In the rows, zero is written as 128.
The same turns and mirrors carry the whole set onto itself, and each row onto the other rows of its family. Which rows share a family with each named row? Give them in list order.
These 28 rows form 7 families of 4 rows each.
q_251: [158 135 109 152 163 133 136 124 100 123 123 101 149 126]
q_377: [128 121  92 127 146 125 104  92 132 138 142 145 111 110]
q_220: [102 121 143 110 113 143 120 163 152 160 143 142 117 103]
q_808: [102 117 134 107 109 146 131 159 139 164 137 160 115 106]
q_640: [101 131 129 104 100 144 141 155 141 157 132 156 136 102]
q_713: [155 125 108 161 172 130 130 135 111 126 140  97 138 113]
q_726: [101 135 135 103 102 148 126 149 143 155 144 151 130 104]
q_748: [161 125 104 156 173 125 141 143 114 127 125 100 141 113]
q_720: [156 125 100 150 170 130 129 133 114 127 124  94 149 118]
q_855: [124 105 104 119 148 125  90 100 135 145 135 136 122 115]
q_357: [144 133 124 132 111 134 170 171 118 142 119 102 115 151]
q_948: [139 128 124 138 109 129 173 171 121 146 115  97 106 133]
q_929: [155 139  99 156 158 124 139 125 112 119 129  92 143 122]
q_912: [123 122 102 127 146 124  84 102 129 150 140 140 123 113]
q_830: [138 134 126 131 115 143 183 174 123 133 115 111 112 130]
q_993: [ 99 120 126 111 106 138 135 161 151 159 144 152 113  99]
q_238: [167 144 100 142 163 130 143 132 111 121 121 109 150 115]
q_401: [123 112 101 121 138 126 100  90 126 147 148 134 125 126]
q_567: [139 152 124 138 112 140 176 175 116 139 118 114 109 130]
q_717: [128 134 119 147 114 138 175 176 114 139 108 117 101 126]
q_447: [160 140 101 166 169 132 136 133 119 132 132 105 141 112]
q_628: [139 137 128 139 107 145 171 167 110 134 110 107 114 140]
q_446: [117 115  95 123 147 119  99 101 135 150 143 144 110 112]
q_369: [100 119 138  95 105 141 132 160 137 150 138 148 132 104]
q_676: [119 125  98 123 146 135  97  97 125 138 136 153 114 121]
q_89: [118 122 100 124 145 130  96  98 132 141 129 147 104 103]
q_655: [129 130 130 135 109 139 166 177 114 146 110 105 111 143]
q_796: [106 135 139 109 104 143 137 159 144 156 144 158 120 100]

The rest of the family of q_357: q_640, q_713, q_89
The rest of the family of q_912: q_808, q_929, q_830
The rest of the family of q_238: q_220, q_401, q_717
The rest of the family of q_251: q_855, q_993, q_567

The same turns and mirrors carry the whole set onto itself, and each row onto the other rows of its family. Which rows share a family with each named row? Give them in list order.
These 18 rows form 3 families of 6 rows each.
q_373: [ 91 107 129 152 100 171 131 150]
q_826: [108 113 113 158 113 140 153 124]
q_526: [102 114  97 130  82 156 152 161]
q_976: [132 137 142  99 125 115 115 150]
q_17: [112 164 124  95 107 124 114 119]
q_681: [141 157 121  98 113 128 140 141]
q_407: [ 94 116 122 153  97 176 144 145]
q_936: [106 154 131  97 115 117 106 124]
q_105: [104  90 121 155 106 142 111 138]
q_414: [ 90 111 131 155 107 165 146 145]
q_462: [140 144 123  93  97 138 105 153]
q_883: [111 158 125  95 102 126 100 125]
q_416: [114 172 107 114 100 143  97 151]
q_53: [ 95  93 115 132  91 143 125 171]
q_290: [ 93 106 116 138 110 134 161 159]
q_134: [108 179 119 121 123 123 133 142]
q_235: [101 153 132 119 126 117  95 156]
q_277: [117 114  96 151  84 162 127 131]

The rest of the family of q_462: q_526, q_976, q_681, q_53, q_290
The rest of the family of q_373: q_17, q_407, q_936, q_414, q_883

The same turns and mirrors carry the whole set onto itself, and each row onto the other rows of its family. Which rows share a family with each named row? Give them in list order.
These 20 rows form 5 families of 4 rows each.
q_299: [153 142 129 126 135 129 104 150 153 159 152 139 137]
q_765: [116 111 110  99 124 115 117 118 117  96  87 105 134]
q_344: [157 149 139 134 128 142 109 152 140 140 159 150 125]
q_615: [ 97 113 105 126 132 116 130 110 115 113  85 103 137]
q_602: [161 139 138 135 125 128 133 144 152 146 153 153 150]
q_763: [107 114 140 105 128  92 136 124 113 118  93 102 133]
q_874: [121 102  98 140 107 133 109 101 103 122  96 124 138]
q_647: [131  97 106 111 105 134 104 111 104  99 104 118 136]
q_689: [135 158 126 117 140 117 162 140 155 108 148 116 122]
q_512: [154 140 128 133 146 149 124 131 144 162 150 144 117]
q_202: [124 173 140 136 131 127 140 134 141 138 159 112 120]
q_100: [141  88 129 124  98 124 108 111  94 130 112 134 136]
q_944: [176 135 113 131 117 143 129 128 145 130 152 154 123]
q_76: [118 105 105 144 115 141 115 114  95  94 103 130 143]
q_653: [130 159 148 123 150 127 133 161 148 128 155 125 125]
q_987: [136 149 146 130 135 118 153 150 154 132 158 131 150]
q_669: [118  96 117 134 119 152 118 116  87 121 101 128 118]
q_562: [122 149 140 128 136 126 128 155 145 137 172 111 140]
q_804: [112 124 105 126 137 116 121 121 118 100  71 123 138]
q_822: [107 138 121 124 120 115 123 121 106 117  72 111 117]

The rest of the family of q_562: q_299, q_76, q_804
The rest of the family of q_822: q_512, q_202, q_669
The rest of the family of q_987: q_765, q_602, q_647
The rest of the family of q_944: q_763, q_689, q_100

The same turns and mirrors carry the whole set onto itself, and each row onto the other rows of its family. Which rows share a family with each named row? Give them in list order.
These 36 rows form 6 families of 6 rows each.
q_205: [119 123 128 114  88 110  92 150 150 113 138]
q_586: [124 165 103 112 111 121 145 119 180 116 146]
q_40: [147 145 106 106  96 104 131 103 102 136 116]
q_609: [142 117 130 148 109 115 142 156 153  88 140]
q_994: [143 142 107 106 113 108 140 100  97 144 116]
q_270: [131 150 116  95  82 121 121 107 128 141 116]
q_438: [133 128 139 152 121 147 124 157 122 118 138]
q_404: [128 133 127 128 160 133 148 158 137 148 126]
q_581: [144 112 107 112 125 105 129 121  96 139 104]
q_104: [140 169  98 109 138  98 138 137 169 124 157]
q_292: [154 128 102 121  99  96 123 130 106 132 100]
q_999: [119 138 105  89 143 100 117 121 156 118 170]
q_62: [102 111 114  88 128 101 110 116 151 117 153]
q_346: [127 152  94 124 131 105 147 114 167  98 161]
q_583: [129 106 121 145 118 121 108 160 142  96 140]
q_633: [129 131 138 119 113 127  91 162 139 121 156]
q_275: [125 118  83 108 139  86 135 108 152 100 146]
q_607: [105 138 110  96 138 129 142 102 165 119 155]
q_79: [131 147 118  97 121 134 146 107 118 158 113]
q_759: [152 159 113  97  97  97 111 133 120 149 124]
q_309: [111 122 144 119 106 154 109 138 142 121 143]
q_981: [116 113 121  89 150 115 131 119 115 152 125]
q_228: [140 141  77 122 137  86 152 121 159 107 135]
q_492: [138 122 102 107 109  80 149 105 150  93 139]
q_209: [137 142 135 129 147 138 122 170 134 139 147]
q_440: [161 125 126 129 104 106 154 134 109 127 103]
q_592: [144  99 131 111 103 105 134 120  99 120 114]
q_729: [128 146 137 137 119 159 135 154 147 135 130]
q_524: [129  96 137 136 141 125 147 144 138  96 144]
q_374: [135 111 120 152 144 130 131 164 138 110 133]
q_924: [140 140 118  87 136 109 122 122 103 159 129]
q_697: [140 166 101 127 133 103 155 149 168 136 128]
q_925: [144 128 102 114 141  91 175 109 145 108 133]
q_497: [145 159 108 115  82  94 122 145 145 138 113]
q_269: [128 119 141 144 113 145 113 151 121 111 143]
q_699: [119 140  98 117 140 109 144 106 160  98 166]

The rest of the family of q_40: q_994, q_438, q_346, q_269, q_699
The rest of the family of q_275: q_581, q_292, q_583, q_228, q_374
The rest of the family of q_270: q_586, q_607, q_79, q_309, q_729

The same turns and mirrors carry the whole set onto itself, and each row onto the other rows of its family. Which rows share a family with each named row? Give them in list order.
These 36 rows form 9 families of 4 rows each.
q_952: [183 175 143  83 173 149 124 146]
q_892: [180 114 118 104 164 113 155 126]
q_197: [169 113 114  82 147 168 173 115]
q_186: [160 169 135  87 131 181 157 110]
q_528: [164 105 141  90 145 163 174 124]
q_114: [166 115 109  82 124 149 175 130]
q_711: [155 159 134  99 145 189 143 115]
q_781: [181 113 146  78 116 139 166 117]
q_747: [171 123 143  98 148 104 155 151]
q_430: [184 134 146  87 164 101 157 141]
q_51: [153 115 127  79 120 157 171 122]
q_24: [155 168 130  72 133 179 134 125]
q_35: [170 116 138  91 144 101 149 139]
q_388: [170 113 146  87 131 148 184 117]
q_617: [173 157 124  65 134 187 141 132]
q_410: [174 190 134  88 162 132 130 135]
q_842: [174 187 122  75 141 130 128 132]
q_558: [190 138 139  68 147 102 145 143]
q_627: [165 162 129  84 110 167 149 107]
q_806: [161 171 138  94 140 180 148 103]
q_212: [188 166 141  91 152 140 105 139]
q_57: [170 185 128  94 170 126 133 129]
q_540: [157 117 136  88 122 157 180 134]
q_945: [181 128 137  81 170 105 164 138]
q_766: [163 115 125 108 134 147 183 119]
q_4: [155 171 136  83 132 184 145 134]
q_500: [171 112 148  82 140 159 179 113]
q_641: [174 122 135  92 175 111 155 147]
q_603: [187 125 151 111 162 112 143 137]
q_272: [172 169 140  85 156 122 110 142]
q_813: [164 177 127 100 176 137 125 138]
q_470: [181 125 126 108 142 102 141 137]
q_771: [160 164 116  80 145 185 163 128]
q_190: [174 159 125  83 158 187 133 116]
q_577: [170 177 143  93 158 130 120 152]
q_875: [186 159 130 102 175 133 114 126]

The rest of the family of q_528: q_711, q_641, q_813
The rest of the family of q_781: q_842, q_558, q_627
The rest of the family of q_212: q_114, q_617, q_470
The rest of the family of q_51: q_24, q_35, q_272
The rest of the family of q_806: q_57, q_945, q_500
The rest of the family of q_410: q_186, q_430, q_388

The same turns and mirrors carry the whole set onto itself, and each row onto the other rows of its family. Which rows share a family with each named row? Give them in list order.
These 30 rows form 5 families of 6 rows each.
q_937: [148  79 152 154 105 132 130 136 143  65 105 114 117]
q_938: [121  69 120 137 127 140  99 124 119 124  97  89 144]
q_549: [144  60 108 147 143 105 118 134 146 107 143 107 107]
q_605: [135 109  90 144 112 142 109  96 120 129 126 157 152]
q_336: [174  80 123 155 104 124 121 122 149 100 106  94 132]
q_863: [ 95 127 120 143 139 110 127 128 139  92 113 159 141]
q_161: [104 106 159 147  93 154 105 126 140  99 104 127 111]
q_441: [132  46 129 145 116 158 107 124 113  99 135 124 109]
q_566: [177  73 101 143 107 136 118  94 114  91 121 117 135]
q_469: [117 114 132 158 125 115 133 143 162  94 134 161 116]
q_836: [140 115 106 147 113 105 105 114 163 135 117 104 121]
q_931: [101 120 104 135 129 134 115 103 112 100 115 166 153]
q_889: [ 96 111 138 133 100 155  97 102 112 102  96 130 130]
q_150: [104  57 129 133 139 140 114 121 101  75 127 132 114]
q_88: [142  96 106 158 113  95  91  96 147 121 141 116 165]
q_207: [104  74 139 140 140 123 111 146 136 101  99  93 128]
q_240: [118  90 157 165  87 139  88 118 144 107 120 120 160]
q_10: [140  85 115 131 115 141 114  93  95  75  92 117 151]
q_670: [120  80 119 152 110 123  95  84 113  79 159 156 148]
q_487: [130  66  87 131 154 103 110 109 117 107 134 112 127]
q_773: [136 104 135 166  98 145 123 141 162 117 132 154 121]
q_940: [140  91 101 140 106 134 106  85 120 102 152 152  99]
q_841: [130  76 142 166 104 119 104 110 142  76 166 155 127]
q_701: [122  97 118 142 121 115 120 103 134  79 153 158  86]
q_16: [130 100 112 130 140 100 126 107 118  68  93 108 149]
q_498: [ 90 101 151 151 110 122  92 111 127  84 112 128 168]
q_398: [147 107 110 160  97 150 109 119 146 142 124 143 142]
q_337: [112 127 103 133 135  89 111 107 148 114 109 113 128]
q_352: [139  84 128 142 135 102 139 121 131  47 118 128 115]
q_574: [119 103 125 158 130  75 105 117 161  95 140 121 152]

The rest of the family of q_773: q_605, q_863, q_469, q_931, q_398
The rest of the family of q_240: q_88, q_670, q_841, q_498, q_574
The rest of the family of q_441: q_938, q_549, q_150, q_207, q_487

